In the data rows, the value 128 means zero.
Every row has a hidden score from 0 to 40. What is each row's score? 20 is about the middle. The score is a weighted sum of the row's numbers plus the product of two more (or one squared), each taken from its middle value.
[148 117 115 118 153 148 102 172 115 107 132  48 136 149 139 119 102  84  88 134 146  99 104 121]: 10
[116 122 143 150 122 134 123 135 124 136 110 131 122  99 153 152 136 124 121 134 117 134 124 142]: 23
[122  59 153 192 125 150  84 163 133 145 106 166 118 101 133  87 191 151 153 137 124  98 156 124]: 29
[120 144 158 117 129 117 150 101 107 127 132  97 118 132 138 142 126 135 115 123 115 152 133 147]: 21
[125 148 123 135 128 146 117 121 115 121 130 115 127 141 131 142 132 119 115 125 116 136 136 142]: 23
[120 106 128  46 114  60 218  94 112 176 125 155 124 160 121 149  85 202 159  83 167 154 108 132]: 16
[137 148 123 122 134 127 108 127 120 106 126 117 124 127 131 133 121 117 111 139 118 121 134 139]: 19
[130 127 160 137 114 154 111 140  99  67 156  97 130 165 144 123 134 140 130  85  65 154 160 156]: 16
[155  93 132 171 120 139 188 150 108  98 163 112 140 166 132 158 144 162 185  53  59 124 187 114]: 10
[151  76 129 155 124 109  92 170  92 135 159 164 170 163  79 146 160 163 138 114 133  43 182 135]: 21
[151 148 139 128 152 119 124 110 148 140 147 161 147 116 151 121 103 119 129 144 145 147 116 152]: 13
[111 118 138 135 107 116 118 129 138 115 114 134 121 103 138 127 136 123 128 146 132 140 127 133]: 24
[133 148 124 142 122 131 134 145 125 133 116 115 125 117 140 157 129 118 118 136 130 129 141 136]: 21
[113  75 186 162  78 169 120 142  88  16 198  79 146 223 168 112 147 192 161   0  13 133 198 146]: 15
[138 131 135 134 136 158 111 123 107 105 151 108 126 144 118 119 133 132 116 118  99 112 142 144]: 19
[131 102 129 150 125 144 104 134 156 133 120 137 113 102 152  94 149 138 157 154 139 137 130  91]: 19
[132  32 161 184 127 128  84 174 113  96 108 197 160 114 136 115 176 126 165 144 105  68 114 137]: 35
[110 132 118 116 105 145 111 141 108 113 105 112 136  96  65 142 156 105 103 131 112 141 105 143]: 18
[132 156 132 134 127 126 122 114 121 119 138 117 119 134 135 145 138 106 124 127 123 140 141 145]: 23
[114 156 127 130 134 131 127 109 116 115 139 117 127 134 130 146 150 113 117 113 120 134 131 143]: 16
[130 143 122 117 141 138 118 133 119 102 140 120 136 134 141 136 127 116 122 148 132 119 121 123]: 14
[134 150 142 120 130 113 127 126 114 124 132 128 121 120 125 137 117 114 112 144 118 130 129 141]: 19
[160  77 115 159 137 126 103 172 102 131 152 162 178 165  85 130 168 151 134 132 134  63 148 144]: 16
[151 147 133 123 168 103 126  91 160 138 168 165 160 110 117 102  93 102 149 162 153 118 114 107]: 10
[ 75 136  67 142 116  70 149 140 194 159  76 104 100 151 122 114 111  89 125 101 112 105 140 116]: 34
[130 139 123 131 117 122 114 115 124 118 152 143 143 150 137 136 126 108 123 139 129 150 134 124]: 25
[102 139 104 131 122 122 135 123 175 147 113 125  94 151 137 113 105 111 117 125 114 140 131 131]: 23
[100 152 127 139 119 101 138 101 121 128 131 137 163 127 124 138 146 115 116 120 141 145 103 122]: 17
[122 122 125 122 106 150 109 133  86 102 105 135 154  75  53 160 182 108  93 125 114 138 106 150]: 20
[135 141 114 132 147 119 124 142 107 156 134  78 113 139 148 113 124 109  86 151 113 111 132  85]: 18
[129 142 145 141 115 146 118 134 106  84 156 106 135 159 143 136 130 128 137  89  73 136 136 149]: 12
[134 137 126 109 125 198  80 164 154 133 102 109 104 161 130 106 131 164 123 109 164 171 140 123]: 22
[127 135 141 123 113 113 121 121 108  98 132 131 139 114 133 152 125 111 123 139 125 137 124 128]: 25
[140 154 136 121 138 130 115 109 122 109 136 120 119 135 116 137 130 116 141 141 119 132 120 134]: 19
[111 136  67 169  96 126 178 180 141 170  69 126 107  92 195 210 115 134 128 106 145 130 176 145]: 20
[141 106 122 121 135 196  87 180 147 150 111 138 143 160  98 113 140 183 133  92 178 120 138 147]: 12
[131 158 152 116 139 140 127 112 113  96 120 110 118 112 132 139 126 128 112 143 128 140 128 143]: 20
[147 138 141 110 133 131 108 127 114 126 144 120 125 130 128 134 115 115 111 154 117 124 123 146]: 22
[142 154 136 110 151 143 120 119 117 125 141 103 108 126 110 129 127 120 110 145 112 129 129 143]: 16
[139 143 140 106 146 156  97 138 121 112 120 120 124 129 117 132 111 135 123 141 134 137 128 129]: 18
[124 142 127 126 115 141 105 126 110 103 134 126 139 121  97 144 154 109 107 143 119 138 116 142]: 20
[146 144 146 111 132 141 112 126 116 118 138 115 125 127 116 132 123 116 126 146 114 122 126 139]: 21
[120 112 116 196  98 180 122 186 151 187  76 101  77  78 157 124 158 180 121 173 113 128 198  70]: 26
[139 146 136 132 112 156 100 131 127 136 120 109  91 122 132 112 123 139 107 166 117 129 149  90]: 30
[119 138 106 138 124 116 129 124 145 135 135 119 126 133 150 119 121 102 121 135 133 125 126 139]: 19
[121 149 124 113 133 127 127 120 110 117 122 119 134 136 131 137 139 120 111 152 123 131 121 129]: 23
[131  46  86 173 129 124 114 176 115 156 121 156 160 169  30 115 167 149 126 104 111  33 172 125]: 26
[137 145 114 117 140 139 120 133 116 112 127 112 132 132 131 138 118 115 115 152 112 120 127 134]: 20
[ 89 146  78 108 125 108 133 155 126 166  85  92 135 173 137 112 146 160 123 121 163 145 122  55]: 16
[138 145 132 122 120 133 113 138 112 119 133 111 138 130 132 129 126 111  98 171 120 133 103 138]: 14
[119 134 132 155 134 122 126  96 148 161 147 158 166  88  99 132 136 112 114 133 153 122 114 131]: 20
[133 152 134 128 146 146 125 144 116 110 116 103 120 104 140 151 132 119 125 147 121 130 136 139]: 14
[130 152 123 130 115 124 111 125 121 104 134 126 137 132 147 139 135 101 119 147 120 137 123 137]: 21
[139 149 135 112 117 126 106 127 113 106 130 138 133 133 137 134 121 116 112 159 121 120 114 130]: 23
[125 153 112  80 158  66 199  74  90 167 140 118 143 146  76 110 148 133 159 121 120 131  87  58]: 6
[ 86  69 125 186 127  98 122 151 190 128  70 177 109 115 146  86 136 102 164 125 111  98 127 143]: 26
[113 118 102 132 124 113 126 136 163 132 100 128 115 136 130 111  98  97 131 149 109 107 121 112]: 28
[ 86 119  62 138 103  66 166 160 210 147  98 133  81 206 169 100  73 125 176  46  81 137 181 127]: 14
[ 48 125 126 126  88  89 193 117 124 237 104  66 134 142 165  58 171 244 140 116 137 162 168   0]: 22
[129 118 108 152 120 102 115 165 125 139 131 119 139 141 138 139 127 105 113 129 136  91 148 128]: 27
[125 111 143 137 147 129 117 144 113 103 117 148 132 101 138 124 145  94 137 157 102 104 100 138]: 22
[141  82 152 166 150 143  97 133 124 124 150 173 171 112 126 105 162 133 128 165 112  93 123 127]: 26
[137 148 134 127 137 139 126 119 111  91 140 112 126 132 134 138 135 118 124 117 103 133 141 139]: 16
[138 146 145 120 125 148 116 121 121 121 134 104 121 128 137 132 113 134 123 121 133 151 126 132]: 21
[122 131 120  84 130 208  83 172 168 122  95 109 108 182 114 107 124 170 132  69 211 179 109 144]: 13
[129 127 148 144 106 144 111 128  99  67 169 109 134 168 163 131 129 138 136  82  69 138 159 150]: 16
[120 143  86 172 110 146 159 176 134 153  66 103 112  89 172 190 132 136 125 119 118 127 161 136]: 19
[139 135  98 140 132 106 131 155 116 137 131  91 140 140 168 149 104  90 100 154 127  96 119 118]: 20
[129 143 147 100 125 129 134 100 106 125 140 103 125 115 137 139 104 124 112 126 132 129 128 152]: 24
[117 147 113 119 133 117 133 125 155 131 116 128 105 143 111 111  99 106 129 147 116 125 121 114]: 21
[141 146 127 124 129 121 116 119 111 104 135 122 132 124 131 145 119 112 116 145 123 133 131 136]: 22
[120 155 140 144 130 133 115 112 143 133 130 110 113 107 146 106 139 119 104 167 129 133 142 111]: 21
[137 143 130 145 151 147 149 153 132 153 115 118 143  93 131 135 121 128 115 156 125  97 132 130]: 6
[125 139 134 133 134 142 138 147 106 152  94 112 125 105 138 138 140 138 125 132 108 130 131 124]: 21
[133 122 188  59 128 121 185  72  97 101 139  96 119  94 121 139  88 172 124 114 143 164 114 156]: 16
[151 144 135 103 158 140 120 129 110 121 136 117 105 118 117 128 112 120 117 158 117 120 119 144]: 18
[ 69 128  44 150 108  55 149 146 213 147  86 123 102 172 148 111  72  79 134 115 134 107 152 103]: 31
[116 144 101 151 108 125 134 149 130 126 105 111 126 112 170 170 128 110 135 130 131 138 141 139]: 21
[152 121 145  82 147 152 143 105 131 126 140 100 113 137 120 121  93 140 124 118 169 163 100 123]: 23
[127 143 129 134  95 131 106 133 102 102 128 137 137 125 111 150 153 106 111 136 120 136 122 145]: 25
[115 125 114 118 107 129 121 112 102 108 122 129 154  97  68 155 158  97  97 135 122 143 102 132]: 25
[119 145 130 137 122 123 113 107 126 108 141 115 116 134 141 138 121 106 113 132 131 130 137 149]: 24
[117  80 151 176 145 120 106 113 162 150 143 205 175 100 144  82 139 123 172 146 137  96 111 112]: 21
[123 144 106 131 131 111 118 128 140 110 112 121 121 132 133 129 119 107 117 128 119 123 134 125]: 21
[133 148 129 125 124 133 111 123 123 118 141 113 118 129 128 143 121 117 117 121 113 123 138 146]: 20
[130   0 157 220 128 129  93 163  94 119 116 255 191  65  19  98 255 131 215 135 114  26  94 141]: 18
[131 144 126  99 132 121 116 128 101 131 118 113 133 132 119 135 123 130 119 141 112 117 114 126]: 21
[ 92 147  90 148 115 110 183 142 130 143  95 114 132 126 158 186 144 131 137  95 133 129 145 113]: 15
[109 112 168 164  89 179 114 118 103  38 188  74 132 197 163 108 143 170 140  31  29 147 184 156]: 15
[107 113 105 111  86 148 114 134  66 110  85 123 165  87  30 165 192 120 101 121 107 148  94 132]: 23
[131 145 141 129 152 116 122 124 141 141 145 148 170 106 138 125 110 103 138 167 159 112 112 112]: 13
[121 153 153 160  87 170  86 136 152 151 120  79  63 107 159  71 153 166  95 190 120 158 192  45]: 31
[ 57   0 219 255 131 134  78 152 146  70  50 255 141   0 158  72 255 112 255 141  92  80  64 196]: 20
[104 135 114  98 134  94 162 130  96 159 119 119 142 152 128 143 137 140 134 103 130 129 122  91]: 16
[104 141 118 117 133  92 154 115  95 142 119 111 145 137 115 140 157 132 116 107 125 117 123 118]: 13
[141 148 137 119 136 137 103 139 109 101 125 123 131 129 132 122 118 124 111 158 116 118 125 131]: 19
[153  97 155 142 163 134 130 103 161 156 157 217 195  75 103  90 121 131 141 162 160  93  86 128]: 7
[149 144 124 117 122 160 126 163 119 139 110 109 114 116 134 145 123 141 107 143 112 133 135 133]: 14
[ 63 126  94 121 135  71 182 128  70 145 103 117 167 181 142 126 175 171 157  53 102 124 121  83]: 13
[126 134 146 110  92 128 122 115 142 157 119 115  99 116 137 104  99 157 113 145 137 145 143 109]: 29
[135 159 143 137 120 125 114 108 119 115 137 123 127 138 132 140 132 108 108 130 111 145 131 152]: 25
[106  71 173 159 133 147 118 115 115 108 108 159 129  78 135 115 170 128 161 124  99 113 113 161]: 35
[133 153 132 130 123 141 102 133 115 113 124 129 129 131 133 136 117 118 121 146 121 129 130 134]: 21
[132  65 121 147 108 151 160 197 119 178  95 143 145 134 107 162 133 207 134  90 142  92 183 143]: 19
[132 138 129 116 115 127 116 123 118 118 135 116 128 130 125 142 123 118 132 126 130 120 124 136]: 23
[194 147 131  98 169  81 181  45 119 146 178 140 123 130  71 115 114  87 171 148 117 147  95  85]: 18
[140 148 125 117 129 136 115 112 119 117 136 123 118 129 136 136 124 119 116 137 125 131 124 150]: 20
[141 145 120 103 130 139  98 132 112 120 127 122 134 124 123 128 111 126 118 166 122 133 114 126]: 19
[131 146 129 122 125 133 137 141 124 135 120 115 114 112 140 155 114 123 123 142 120 122 123 137]: 17
[115 143 122 113 121 117 134 123 111 121 119 125 140 128 127 146 144 122 122 113 128 130 127 124]: 18
[135 147 122 130 115 155 104 127 115 104 134 111 128 127 136 136 122 114 112 127 101 132 129 145]: 20
[  0  99   0 164 107   0 231 194 255 255   0  71  57 255 178  35   8  32 155  44 139  33 165   0]: 33
[110 141  95 186  97 145 169 174 130 144  76  90 122 104 186 198 124 149 129  96 102 134 180 139]: 20
[161 153 140  91 126 149 109 139 132 149 133 142  83 111 132 117 110 151 112 161 111 143 134 127]: 17
[158 147 123  88 129 111 161  92 123 122 145 167  95 106 110 165 133 123 116 112 135 175  98 183]: 12
[143 127 142 148 136 112 113 133 151 151 179 183 197 133 124 113 116 120 140 167 163 101 123 112]: 10
[111 109 135 174 150 147 128 142 140 110  97 143 108  74 148 136 160 120 136 128 109 116 127 157]: 10
[136 136 179 181 142 127 110  84 209 203 170 164 164  80 157  21  90 154 126 206 182 119 143  48]: 19
[115 129 109 116 122 123 137 131 124 138 132  94 130 142 161 137 104 126 120 125 154 142 134 108]: 23
[ 81 137  88 192  65 121 103 152 215 179  86 104  68 142 164  67 116 144 112 155 117 158 198  51]: 25
[174 152 131  54 140 125 148 118 129 127 134 162  80 114 141 156  91 145 124 147 138 148 115 157]: 14
[145 148 135 111 136 129 113 134 111 123 129 118 115 122 129 125 116 119 116 143 117 119 131 134]: 18
[180 141 119  97 177  87 186  23 123 130 197 142 126 141  65 116 129  79 180 153 131 159  90  64]: 31
[133 155 120 141 127 145 154 155 121 159  98 106 106  94 133 176 126 132 119 134 115 125 146 146]: 16
[ 76 151  88  89 122  61 180 114  80 171  99 123 157 161 131 141 148 163 157  91 144 134 107  76]: 12
[136 107 142 120 134 193  83 143 142 121 106 133 119 121 123 111 143 140 128 120 143 142 121 158]: 28
[126 134 128 140 113 144 100 136 108  92 135 123 142 126 138 136 133 107 105 143 108 114 122 129]: 21
[125 137 151 130 108 125 135 112 120 112 140 118 124 137 145 135 121 123 125 113 120 150 133 154]: 22
[127 143 142 115 129 147 111 126 110 117 130 113 123 112 106 139 136 114 108 133 120 123 123 146]: 19
[103 118 105 127  97 182 253 200 161 190   0  73  62  35 189 239  80 231 140  83 185 166 193 157]: 20
[ 86 160 138 107 134  97 157 103 110 141 125 104 138 140 121 138 152 150 118 113 128 141 117 126]: 8
[107 148 102 147 124 117 119 129 164 151 127 113 123 123 155 109 125 111 128 137 135 134 151 113]: 16
[168 129 164  70 114 151 158  93 115 124 155 149  75 124 149 132  84 171 137 110 111 164 124 176]: 26
[127 122 122 134 134 115 112 131 135 134 131 135 121 139 128 140 114 125 121 118 122 103 149 137]: 20
[128 140 133 131 130 127 119 118 126  92 147 103 124 144 148 122 136 115 128 112  92 123 140 138]: 16
[137 149 132 123 131 133 115 114 112 108 128 105 120 113 103 142 131 119 103 138 115 129 123 142]: 23
[143 125 115 139 152 118 108 152 110 108 133  82 135 121 141 142 113  73  96 153 125  83 127 125]: 26
[ 97 134  60 135 121  69 158 143 191 177  85 124  92 172 136 102  86  92 129 100 112 105 147 107]: 26
[162  55 132 180 152 129  91 172 103 174 180 211 218 162  66  98 162 174 135 146 137  24 163 119]: 15
[134 144 152 141 125 125 120 107 120  87 152 113 124 151 143 140 130 116 118 106  92 139 143 160]: 22
[111 138 169 141  89 133 118 107 149 140 124  94  92  97 156  96 121 164 105 155 120 162 169  94]: 29
[173 124 174  57 155  88 229   3 120 110 195 128 121  99  60 123  91 118 181 130 156 187  86  95]: 12
[111 126  97 113 135 106 156 145  89 181 113 140 156 144 100 129 165 179 139 118 135 108 132  63]: 15
[114 115 201  70 116 109 179  72 111  95 154 109 120 115 133 145  74 178 141 105 154 176 120 178]: 22
[156 139 130 110 149 140 110 123 110 125 141 121 126 136 103 126 120 124 131 156 106 127 124 120]: 25
[147  91 119 159 138 147 118 182 104 137 121 137 155 133 100 159 160 155 127 107 124  76 166 146]: 17
[118 149  69  64 157  24 248  49 127 210 136 156 124 176  97 125 137 139 202  77 141 165  92  32]: 18
[122 136 128  89 127 212  83 166 156 104  90 113 121 166 119 103 125 167 124  97 188 175 113 160]: 16
[120 141 116 137 119 146 122 148 128 129 104 116 122 104 161 160 124 121 107 151 122 119 132 131]: 20
[162 117 138  98 153 104 140 110 111 117 159  89 122 127 142 127  74 101 106 160 138 102 111 109]: 25
[142 142 126 114 133 147 101 139 123 109 124 113 119 140 121 133 108 125 120 146 122 140 129 140]: 21
[122 146 131 123 128 147 109 124 126 106 127 113 116 122 131 127 124 125 112 146 125 130 131 141]: 17
[130 140 121 125 132 122 113 118 136 115 134 120 116 134 131 118 113 105 108 135 117 123 137 135]: 23
[126 144 116 133 139 118 113 153 100 126 129  93 135 140 149 137 116  91  95 145 129 100 115 105]: 19
[129 146 139  94 129 210  84 147 157 121 106 113 110 169 103 106 126 157 120  88 166 168 118 152]: 20
[123 151 122 130 135  86 150  75 143 118 157 132 115 130 120 132 116  87 141 117 124 141 123 133]: 23
[139 135 150 113 136 128 133 117 114 118 142 106 117 118 152 134 116 114 110 134 124 133 131 133]: 20
[139 130 148 131 118 130 103 123 119 102 126 132 131 118 128 113 129 114 116 160 118 117 110 142]: 24
[132  83 164 153 129 133  89 144 139 120 119 160 124 107 149 108 149 119 154 163 127 112 108 117]: 32
[111 140 103 143 112 129 114 135 170 149 113 102  90 136 140 101 112 121 121 150 111 127 161  90]: 23
[104 129 140 153 122 116 120 106 130 114 134 137 125 121 156 132 150 107 121 119 122 146 123 165]: 21
[ 94 123  62 143 109 177 134 202 223 160  27 105  76 155 147 115 101 163 132  74 175 154 169 115]: 17
[ 87   2 105 204 131 148  90 212 178 131 102 198 152 173 121  80 199 166 187  80 135  60 160 130]: 12
[125 152 139 130 129 136 111 115 120 104 135 110 112 138 141 131 138 130 120 132 107 131 140 127]: 18
[135 148 141 122 139 127 113 120 126 116 135 143 144 128 123 121 112 116 121 164 127 120 112 122]: 20
[122 152 142 126 131 143 124 129 114 137 127 105 123 128 129 133 137 135 107 145 105 134 139 109]: 22
[ 79 146 139 150 124  94 158 102 175 246 129 129 147 113 145  51 147 197 128 166 157 140 146   0]: 16
[158  72 119 150 132 131 110 181  93 146 151 145 157 144  90 133 149 170 145 125 129  65 177 118]: 15
[132 143 120 136 123 129 118 112 127 105 139 126 120 132 141 142 128 113 121 123 122 142 137 151]: 20
[144 138 126 130 123 131 111 133 119 112 131 126 138 132 132 123 123 117 128 140 126 126 131 132]: 21
[128 146 123 146 125 131 113 106 131 111 137 128 139 133 138 130 118 120 119 135 130 139 128 148]: 19
[128 148 117 122 143  92 144 102 135 114 161 123 135 143 139 135 122  86 129 131 151 139 107 116]: 17
[119 125 136 144 121 153 124 141 118 119 107 119 122  80 122 153 144 125 106 144 114 120 131 142]: 20
[133 152 132 123 148 143 124 124 118 111 137 107 116 121 130 134 127 114 109 144 118 127 125 133]: 15
[ 89 125  77 149  96  96 128 155 219 187  79 111  73 154 143  64  92 111 120 148 105 111 157  56]: 30
[144 140 108 137 123 130  95 154 118 114 143  93 142 154 164 129  99  79  80 158 140  91 118 110]: 26
[139 140 131 111 133 169 109 126 132 113 130 115 121 144 127 136 126 130 104 129 120 139 121 141]: 23
[101  85 130 115 126 239  57 190 195 113  64 166 113 172 130  83 150 186 167  54 234 189 107 161]: 10
[113 142 135 141 108 137 117 118 111 116 124 130 144 118 108 159 149 103 110 117 118 148 132 151]: 27
[141 126 134 138 133 138 104 142 110 123 132 137 140 131 101 136 148 131 112 133 121  99 145 143]: 20
[104 140 118 143 125 110 168 132 119 145  97  97 119 112 147 162 148 131 128 117 120 133 144 126]: 19
[138 144 138 127 138 117 114 121 135 129 148 131 142 123 133 123 110 107 124 158 148 102 115 119]: 19
[177 136 149  96 154 119 146  72 119 135 168 128 114 119  78 111 118 112 145 166 113 132 105  80]: 28
[138 155 155 123 122 139 106 129 111 115 128 129 125 139 123 139 123 120 106 141 109 139 127 139]: 25
[125 149 137 128 125 139 122 113 123 120 151 116 119 140 133 147 134 108 118 122 125 133 132 134]: 22
[136 146 139 135 113 148 113 137 123 146 120 105 106 116 138 101 139 130  98 154 109 144 143 107]: 20
[134 142 154 121 139 155 104 130 117 114 129 120 126 106 114 126 133 123 106 162 105 131 123 149]: 19
[119 135 113 156 123 125 119 104 118 108 130 127 134 114 133 151 146 100 105 101 122 151 139 152]: 26
[148 143 124 128 138 123 135  80 135 117 166 121 128 132 112 129 132  98 142 122 123 148 115 116]: 21
[202 142 149  96 179  96 186  16 121 119 207 144 126 144  52 111 127  92 185 140 108 156  91  65]: 25
[ 75 119  70 102 123  65 186 164  84 213  86 116 160 177 105 104 181 202 152 110 137  98 137  17]: 16
[139 143 145 125 126 136 116 114 112 123 140 128 112 130 123 128 122 115 129 138 115 131 124 144]: 25
[147 142 136 120 126 145 104 124 119 112 136 115 130 131 125 139 119 124 127 129 110 130 132 147]: 22
[ 98 151 110 137 112 118 129 122 120 127 118 120 144 153 136 142 158 123 114 100 126 151 123 131]: 17
[119 147 118 121 128 130 115 124 121  88 128 123 138 127 132 133 136 114 114 145 133 121 118 124]: 15
[134 111 148 156 147 124 113 117 148 124 141 166 147 107 144 100 132 112 136 151 127 121 107 148]: 16
[138  97 204  66  98 114 207  60 109 108 150 112 116  97 147 157  72 195 137  97 167 184 139 186]: 26
[116 102 195 171 105 170 129  93 118   0 223  89 147 217 165  96 131 178 158   0  21 144 191 179]: 8
[139 149 144 121 124 131 107 125 112 116 139 125 114 128 122 131 119 123 116 146 137 126 124 131]: 21
[135 130 154 128 130 173  95 144 139 116 110 128 116 135 116 121 134 139 123 113 141 154 119 145]: 22
[131 142 127 118 130 124  93 125 121 119 133 122 128 138 121 138 117 123 127 155 127 121 127 128]: 17
[174 144  73 104 118 109 208 123 138 183 106 161  75  88 143 197  88 150 168 127 138 147 142 122]: 12
[116 116 128 109 112 158 106 126  89 101 118 119 154  83  66 154 161 120  86 140 116 118 103 135]: 21
[ 99 126 124  61 112 206 105 171 118 124  54 118 134 163  34 108 168 202 121  41 194 183  88 135]: 7
[121 148 137 122 121 137  99 126 123  98 128 120 141 121 120 150 137 110 109 148 127 130 120 133]: 23
[ 94  92 103 130  62 166 108 114  69  90  94 137 181  52   0 178 216  92  70 106 133 158  88 150]: 39
[ 52 131  37 157 105  53 152 147 216 155  81 114 100 176 162 100 100  79 143  88 122 111 156 109]: 29
[133 154 138 118 121 124 116 113 121 126 135 117 109 115 122 139 132 109 102 131 111 128 127 158]: 22
[139 137 124 117 131 132 118 123 110 109 131 130 133 120 119 141 137 107 124 138 130 126 123 128]: 21
[127 147 127 134 123 130 114 113 115 129 137 123 121 137 149 137 140 110 109 122 110 139 140 138]: 25
[ 37 151  90 119 128  40 208 120  76 202  86 101 171 174 143 137 196 171 160  61 123 150 114  47]: 7
[123 155 103 126 129 145 172 158 132 140  82 104  92  89 139 193 111 145 123 133 127 109 154 133]: 12
[139 102 197 185 177 107 122  80 211 162 199 247 241  98 151  28  82 121 179 192 186  85  86 109]: 9
[109  78 139 142 128 168  80 174 172 114  83 172 118 135 137  84 164 146 167  93 163 139 105 154]: 16
[138 154 144 130 138 142 115 108 117 115 137 109 121 120 130 136 129 116 106 138 104 141 134 146]: 22
[145 141 158  65 124 105 161  76 130 116 150 154 103 106 137 149  71 152 132 129 149 162 112 171]: 18
[117 119 113 141 102 135 104 138 121 124 117 138 146 119 127 137 149 105 114 131 124 138 117 140]: 24
[144 138 106 117 166 104 134 169  97 128 132  60 143 145 158 140  93  77  88 168 134  67  96  89]: 6
[105 148 104 120 120  97 154 123 100 146 118 121 149 147 143 137 145 140 124 111 129 152 117 118]: 12
[142 137 113 133 135 137 101 148 109 112 141  93 135 141 165 136 105  76  80 169 116  98 118 113]: 27
[118  89 120 179 142 125  99 148 126 114 126 131 126 120 178 126 137  73 127 138 130  97 111 121]: 27
[143 147 138 123 162 123 114 104 156 126 156 166 161 125 118 105  89 127 137 167 150 108 117 102]: 7
[127 136 123  98 127 193  80 163 165 102 105 119 117 168 126 109 121 160 126  87 189 171 112 150]: 10
[120 141 121 121 124 143 114 126 108 105 129 111 143 114  96 146 155 107 105 137 116 147 113 151]: 16
[130 132 170  83 123 140 140  98 113 101 146 113 116 116 134 143 100 152 112 137 132 145 131 148]: 24
[106 148  67 197 100 145 182 194 150 182  45  83  86  78 184 185 135 153 120 137 128 139 196 110]: 19
[135 151 129 125 149 115 136  95 119  97 159 123 137 125 128 136 133  98 127 154 122 143 122 106]: 18
[119 132 157 147 109 154 113 125 110  61 160  98 131 174 136 130 146 140 132  82  67 135 148 154]: 16
[129 147 140 121 145 145 114 122 118 101 139 109 116 139 123 135 122 122 130 125 105 139 128 155]: 16
[112 105 121 114 103 143 122 101  79  99 117 133 162  72   0 162 186  92 109 120 126 158  81 129]: 26
[141  76 103 168 132 135 103 176  85 132 150 162 179 151  88 148 172 154 131 117 120  59 168 127]: 12
[120 150 140 113 119 182  93 150 149 124 113 113 105 143 122 102 138 156 114 121 157 158 130 124]: 15
[172 147 135  94 161 131 135 129 129 122 163 137 117 132 143 120  72 134 122 147 110 118 107 138]: 7
[116 143 161  97 114 117 150  98 101 123 132 115 118 117 126 132 110 150 123 121 137 149 123 139]: 21
[166 135 131 101 163 119 148  94 128 131 172 121 122 127 111 125 114  93 146 150 138 126 110  93]: 19
[ 93  36 171 203 134 118  93 147 146  97  96 208 134  73 168 109 188 110 191 151 117  98 103 165]: 23
[131 139 117 126 135 133 139 141 120 131 116 112 111 109 130 157 113 123 116 140 121 118 134 150]: 18
[174  66 112 168 129 122 113 186  80 144 165 176 187 168  80 129 178 154 132 121 112  49 179 123]: 13
[162 122 100  79 167 192 110 171 152 122 111  89 113 176 101 101 105 129 131 100 203 154  94 105]: 15
[122 150 130 150  87 153  91 143 158 162 107  91  76 125 137  92 124 150 110 173 131 132 174  62]: 30
[119 141 127 116  98 125 118 109 120 113 134 139 121 124 129 155 124 121 114 133 136 150 131 152]: 25
[ 67  73  57 155  99  79 138 192 145 185  80 153 164 191  65 120 157 148 143  61 136  67 168  80]: 23
[148 133 133 115 141  95 138 118 190 194 131 195 114 116 139  88  70 131 142 159 136 126 120 119]: 17
